In the data rows, the value 128 means zero.
The table, row by row:
112 101 162 114 145 123 116 136 145 107 132 142 123 200 144 165 117 154 92 131 101 137 162 165 152 67 124 137 174 68 73 132
119 144 109 175 148 129 130 147 157 127 136 122 119 109 160 134 108 103 129 87 124 147 167 107 147 124 131 169 149 143 135 97
93 141 99 42 91 131 159 128 142 168 110 152 125 157 131 161 154 154 132 186 130 86 99 139 127 118 133 76 158 168 126 188
126 131 190 196 177 113 149 185 137 135 137 69 107 119 166 66 80 114 81 96 182 170 152 120 148 158 93 184 77 90 107 127
155 98 131 145 142 136 153 10 136 153 152 88 69 105 153 126 98 64 178 137 118 116 149 225 187 132 103 183 88 104 116 36
105 154 64 88 123 115 170 87 199 241 157 109 121 75 183 180 132 111 95 189 96 115 85 229 105 137 89 73 119 186 127 238
120 122 166 146 159 118 110 171 127 86 152 144 147 193 140 161 118 161 99 116 115 152 175 152 157 87 149 141 151 67 110 110
166 73 114 9 30 145 150 0 87 126 77 148 109 150 61 106 169 120 224 180 134 48 77 141 144 124 147 112 99 146 121 60
117 106 161 84 105 147 113 144 106 108 99 148 111 170 117 134 128 149 157 156 122 121 129 79 134 109 123 121 156 117 120 129
117 182 109 189 168 118 136 169 148 163 176 103 141 87 165 176 123 116 108 138 124 164 142 163 110 175 139 118 98 160 165 158
147 114 186 106 121 126 128 148 109 126 81 110 126 119 95 40 117 159 82 134 183 125 66 74 96 129 96 113 84 117 105 184
131 151 76 149 127 104 159 98 167 168 140 98 138 69 153 133 132 90 128 96 141 128 132 162 128 170 135 143 94 172 152 130
103 176 69 184 177 106 153 163 186 161 160 111 139 80 171 125 122 119 79 102 114 138 113 179 106 130 133 108 137 162 136 178
152 163 127 168 117 126 118 167 112 136 141 112 160 80 121 139 141 111 153 112 148 163 139 78 82 208 151 125 82 173 186 136
147 132 95 107 103 124 117 77 105 132 130 136 143 106 90 124 163 121 141 138 128 104 95 150 98 133 148 101 115 162 148 125
165 117 116 193 148 143 109 90 96 92 128 111 106 69 96 69 108 85 162 103 136 126 117 106 111 148 113 155 108 145 162 73
135 92 185 86 114 139 145 114 104 135 88 106 105 148 110 64 111 144 123 158 168 107 93 116 134 121 106 126 90 103 105 144
113 164 25 126 113 113 167 75 186 197 138 121 120 62 180 162 146 71 155 116 105 118 138 172 133 156 129 138 134 199 158 134
151 122 135 170 131 127 176 34 136 202 127 42 70 19 163 59 93 43 182 129 167 132 103 171 145 206 73 198 10 160 149 76
104 151 43 82 91 118 177 72 172 185 132 142 122 124 156 174 151 100 159 147 117 86 122 188 162 138 144 113 144 178 131 133
152 145 115 101 95 140 103 126 75 125 129 154 167 104 76 161 169 141 171 164 120 129 96 99 67 179 161 76 108 174 185 153
136 115 201 167 176 145 100 180 75 75 123 112 103 151 98 75 92 142 137 136 152 145 123 75 126 128 117 135 116 90 130 98
119 124 184 169 167 133 129 193 112 98 90 99 111 108 124 27 83 142 87 114 195 146 98 54 114 140 96 144 102 112 113 146
98 135 113 69 81 154 152 107 120 143 149 146 98 195 153 224 155 107 227 195 111 100 172 151 201 143 168 129 142 144 141 71
150 122 134 134 138 112 120 168 145 127 87 123 167 86 122 60 119 148 40 84 152 143 94 76 72 112 104 125 135 126 117 205
114 150 155 170 138 130 120 195 146 144 166 130 140 149 187 212 120 115 134 116 107 175 210 122 159 152 137 160 136 105 136 125
131 137 121 119 116 136 138 95 120 149 154 118 119 122 133 157 133 111 158 177 129 124 113 185 128 156 124 103 93 142 139 129
146 67 187 96 116 133 115 98 115 100 80 123 108 163 109 67 102 141 101 115 149 119 112 109 158 83 94 157 130 60 72 109
134 117 125 159 155 134 112 136 120 111 121 130 115 107 119 91 114 124 122 105 120 134 116 110 115 113 119 137 147 123 132 120
131 99 224 158 189 125 113 205 118 98 115 109 119 148 111 26 84 171 28 121 167 159 88 106 91 93 79 124 113 48 84 201
104 141 116 100 142 108 133 150 165 138 149 148 146 194 152 186 141 166 75 137 93 116 148 200 145 77 139 91 173 93 89 170
144 96 171 134 112 133 121 98 118 100 119 117 112 160 123 119 111 110 155 108 133 133 173 118 174 111 115 183 125 75 104 57
147 102 165 120 120 123 100 149 105 75 102 145 158 165 95 116 127 152 115 94 136 139 147 62 122 106 128 152 153 90 103 116
138 103 153 180 133 148 117 100 95 92 129 114 95 120 130 105 108 80 206 97 141 145 177 92 171 150 132 207 119 110 149 0
126 152 104 121 105 149 119 113 87 126 161 131 110 132 115 185 147 106 226 180 104 110 147 135 131 176 161 109 113 168 181 68
111 131 168 141 120 131 138 149 126 126 162 116 111 169 170 184 117 116 168 131 130 146 190 146 177 159 145 160 96 98 131 84
97 120 131 93 136 117 138 165 154 123 91 151 127 162 138 88 127 162 65 114 141 104 99 113 133 72 120 103 176 103 80 173
124 178 105 210 148 118 116 194 137 112 172 116 169 101 154 167 127 119 126 66 140 173 194 99 119 175 168 163 114 136 167 100
128 101 135 67 105 125 154 84 142 126 123 136 114 201 131 150 139 138 143 145 129 101 138 168 188 88 132 135 145 88 77 99
144 148 102 164 130 112 149 123 142 151 134 107 152 62 127 86 132 111 105 90 156 130 107 121 105 167 126 137 89 166 152 138
125 121 165 129 153 128 125 156 119 126 120 113 123 137 120 101 109 150 93 144 143 140 96 142 114 131 112 96 107 105 118 168
134 127 155 105 138 130 99 182 111 114 111 139 158 132 82 95 134 184 64 149 143 124 63 86 59 111 123 59 132 127 124 224
167 77 181 149 112 169 74 93 27 24 122 163 103 165 60 122 123 116 232 125 116 125 165 57 149 116 152 163 143 91 153 0
101 132 128 99 148 126 72 225 134 86 113 194 177 196 114 153 148 207 36 122 90 143 117 68 81 44 147 67 239 103 98 227
129 131 110 173 159 130 140 135 130 122 136 116 113 94 129 73 112 120 103 112 132 120 104 145 130 123 116 134 120 130 127 116
113 148 103 159 165 125 150 131 162 187 131 96 100 65 165 100 100 100 107 143 125 136 86 156 103 140 78 115 114 170 138 188
120 129 111 68 72 133 136 100 129 161 125 144 126 143 127 203 162 132 172 169 106 121 142 136 131 146 144 109 134 149 134 144
114 121 69 50 83 131 159 65 157 174 91 151 125 114 125 119 156 123 127 154 109 82 95 137 121 97 119 96 168 179 109 169
136 96 186 77 93 157 104 100 64 84 133 148 115 205 87 187 138 145 214 195 109 110 151 136 167 127 150 113 118 90 125 70
124 143 82 79 84 112 121 133 158 153 115 164 175 125 120 181 164 147 100 114 95 129 122 105 99 112 144 97 172 153 132 193
111 180 89 195 150 106 135 196 160 137 180 127 169 127 178 205 136 111 113 74 122 170 209 140 146 162 166 166 135 133 148 111
123 197 33 168 84 136 101 150 137 133 171 165 179 78 148 243 183 95 202 90 83 150 190 77 95 194 196 130 159 222 216 95
108 92 180 95 153 103 148 151 164 127 98 126 128 195 143 92 110 174 42 114 152 117 125 156 171 50 104 135 149 49 42 161
115 170 72 143 139 128 122 147 136 125 159 152 144 125 138 184 151 129 134 125 96 128 138 143 116 130 157 103 162 171 154 131
97 106 205 84 132 125 143 167 144 121 120 128 105 225 153 139 114 175 93 160 149 127 146 146 180 86 114 130 135 50 66 156
93 103 160 116 162 118 136 158 171 121 104 124 106 174 166 92 100 144 59 108 127 132 144 132 176 53 88 148 181 73 61 148
126 109 129 83 117 117 126 124 152 143 89 143 147 140 126 103 137 158 66 116 125 118 104 116 122 84 107 115 154 118 86 192
127 107 138 107 149 131 84 176 108 81 83 165 153 139 75 75 133 175 65 114 114 120 76 55 67 64 120 78 194 124 109 195
113 119 173 138 167 138 109 175 115 108 121 134 103 159 142 129 100 137 118 156 121 149 139 116 136 111 109 134 155 93 109 133
138 107 157 141 120 126 119 117 132 112 117 124 124 141 136 115 116 127 130 105 127 135 160 117 153 99 117 170 130 87 108 102
134 170 77 129 98 113 132 140 148 156 126 136 182 81 123 130 163 133 98 99 134 122 103 112 80 166 148 101 119 183 160 182
141 148 88 190 146 134 97 138 112 105 156 134 142 82 122 144 131 101 158 99 106 150 146 92 98 155 146 147 134 163 180 89
131 128 80 49 94 113 136 90 141 152 109 162 160 125 89 138 166 165 92 154 112 91 62 161 76 102 147 50 147 168 125 202
Every row comes from 4 hidden switches, listed from the one that spreads the rows most; 1 means on and 0 means off. The rows also spread widely along 5 other directions, which tell nothing about the switches. All are off in the first row of the table.
Further rows, each followed by whether each switch is on (1) or off (0), in that order:
175 135 69 102 59 134 108 63 100 131 104 145 169 56 68 123 186 124 172 114 116 114 99 69 66 174 151 111 119 205 182 125 0 1 0 0
138 87 193 144 122 141 118 111 89 64 139 118 99 205 123 137 108 123 189 107 141 134 197 126 205 119 149 208 105 56 107 0 0 1 0 1
137 90 215 190 187 144 95 171 75 24 117 119 99 179 98 45 73 149 118 91 155 148 141 72 159 85 121 172 133 39 102 46 0 0 1 1
156 122 128 165 140 127 134 78 103 116 144 99 113 97 107 102 113 95 163 112 141 122 125 157 138 152 128 151 79 129 145 59 0 0 0 1
168 93 150 112 131 129 132 69 101 104 100 116 111 108 71 44 116 134 110 131 149 106 69 138 117 113 109 113 98 111 108 110 0 0 0 1
91 154 89 114 146 123 147 154 169 186 135 132 117 108 178 154 122 132 83 163 101 127 100 168 104 118 106 82 172 163 131 227 1 0 1 0
130 153 102 112 113 112 100 173 126 107 154 165 185 148 104 185 167 176 93 121 104 130 139 121 86 103 167 75 166 134 146 178 0 0 0 1
125 102 140 120 107 147 120 105 115 97 105 143 111 147 118 124 126 129 164 128 114 112 148 95 149 108 138 153 160 111 125 73 0 1 1 0
105 141 125 100 127 130 123 141 147 156 168 150 127 174 168 243 141 130 155 178 74 141 176 198 151 116 132 113 156 113 127 143 1 0 0 0
149 134 96 158 129 107 135 129 154 162 102 108 152 33 129 63 121 121 70 83 150 141 83 106 78 144 101 125 113 168 136 186 0 1 0 0
89 129 159 85 125 133 138 190 131 119 102 153 127 191 137 127 124 170 98 149 148 121 122 90 140 104 126 102 155 106 105 175 1 1 1 1
126 136 88 134 151 116 157 99 146 153 106 118 120 72 114 42 114 129 73 129 140 95 47 151 94 120 97 91 120 172 115 186 0 0 1 1
89 147 108 214 191 124 181 86 172 151 217 85 53 143 229 200 94 52 194 125 101 135 226 255 250 144 122 211 110 103 114 0 0 0 1 1
113 109 118 78 98 135 128 121 139 129 98 159 131 165 126 138 142 137 132 130 114 108 125 102 139 88 130 128 179 132 111 134 0 1 1 0
152 121 144 132 107 148 102 110 69 98 155 133 122 132 86 159 145 117 207 167 121 133 142 115 121 187 157 130 85 134 178 66 1 0 0 1
125 167 94 142 103 133 100 174 102 84 134 170 169 130 105 170 158 140 163 98 125 137 161 58 116 157 194 130 163 161 180 92 0 1 1 1
124 133 69 103 106 120 155 77 167 174 98 132 129 70 141 99 135 114 114 128 124 100 82 121 109 123 105 117 139 192 126 162 0 1 1 0
157 137 154 188 141 143 82 157 80 100 173 119 137 116 124 176 122 110 177 126 106 179 179 105 112 175 148 154 104 128 187 81 1 0 0 0
116 203 71 170 124 113 140 180 169 184 176 112 161 75 174 213 152 102 142 111 126 162 170 140 106 211 164 119 101 191 188 166 1 1 0 1
142 100 152 68 91 148 107 93 80 115 108 151 123 145 69 139 140 148 162 186 114 115 93 113 97 115 113 90 126 123 132 138 1 0 0 0
139 156 100 140 104 118 108 168 122 114 128 146 191 106 100 139 162 151 102 88 135 134 124 73 75 154 165 106 132 166 155 161 0 1 0 1
139 100 153 89 108 122 132 109 125 117 96 128 135 144 90 71 133 151 99 115 159 103 93 101 128 99 114 127 119 107 98 137 0 1 0 1
165 135 139 177 133 140 71 174 70 55 149 152 178 132 77 153 154 142 157 88 118 159 161 65 94 152 181 138 132 122 176 75 0 0 0 1
123 124 158 171 166 124 163 120 166 177 137 64 85 93 193 95 80 84 108 121 154 149 143 171 171 155 75 179 77 107 110 131 1 1 0 0
133 136 185 153 124 142 78 200 99 80 139 151 153 172 124 191 128 142 154 110 118 185 203 48 127 151 158 152 142 93 149 108 1 1 0 0
121 156 61 139 136 111 164 82 168 179 160 115 129 81 159 158 145 99 131 134 113 120 119 221 127 144 138 116 100 163 145 135 0 0 0 1
126 107 121 138 138 130 143 101 139 142 99 110 99 104 138 66 106 105 126 108 136 119 115 118 141 109 97 155 128 130 107 111 0 1 1 0
143 100 141 114 131 148 144 60 91 136 104 92 64 80 94 30 106 103 173 172 162 93 51 135 122 152 85 119 66 150 129 104 1 0 1 1
131 103 121 85 125 116 151 59 143 150 137 119 105 153 135 119 133 124 132 158 120 88 112 220 170 91 112 121 119 100 91 122 0 0 0 1
129 121 144 149 159 122 135 101 132 124 141 107 108 132 137 111 115 115 121 119 135 122 133 188 156 115 122 144 104 103 102 91 0 0 0 1
129 164 109 204 178 113 131 155 152 134 181 113 145 101 158 149 118 116 105 94 123 161 159 175 130 148 138 157 112 122 147 119 0 0 0 1
116 106 135 34 76 133 142 106 116 145 93 142 134 158 98 126 150 160 127 188 142 89 75 125 111 124 121 77 118 137 107 182 1 1 0 1
117 108 120 110 144 131 134 98 139 138 114 135 102 131 127 94 114 129 104 140 114 111 93 153 134 81 102 103 163 118 92 151 0 0 1 0
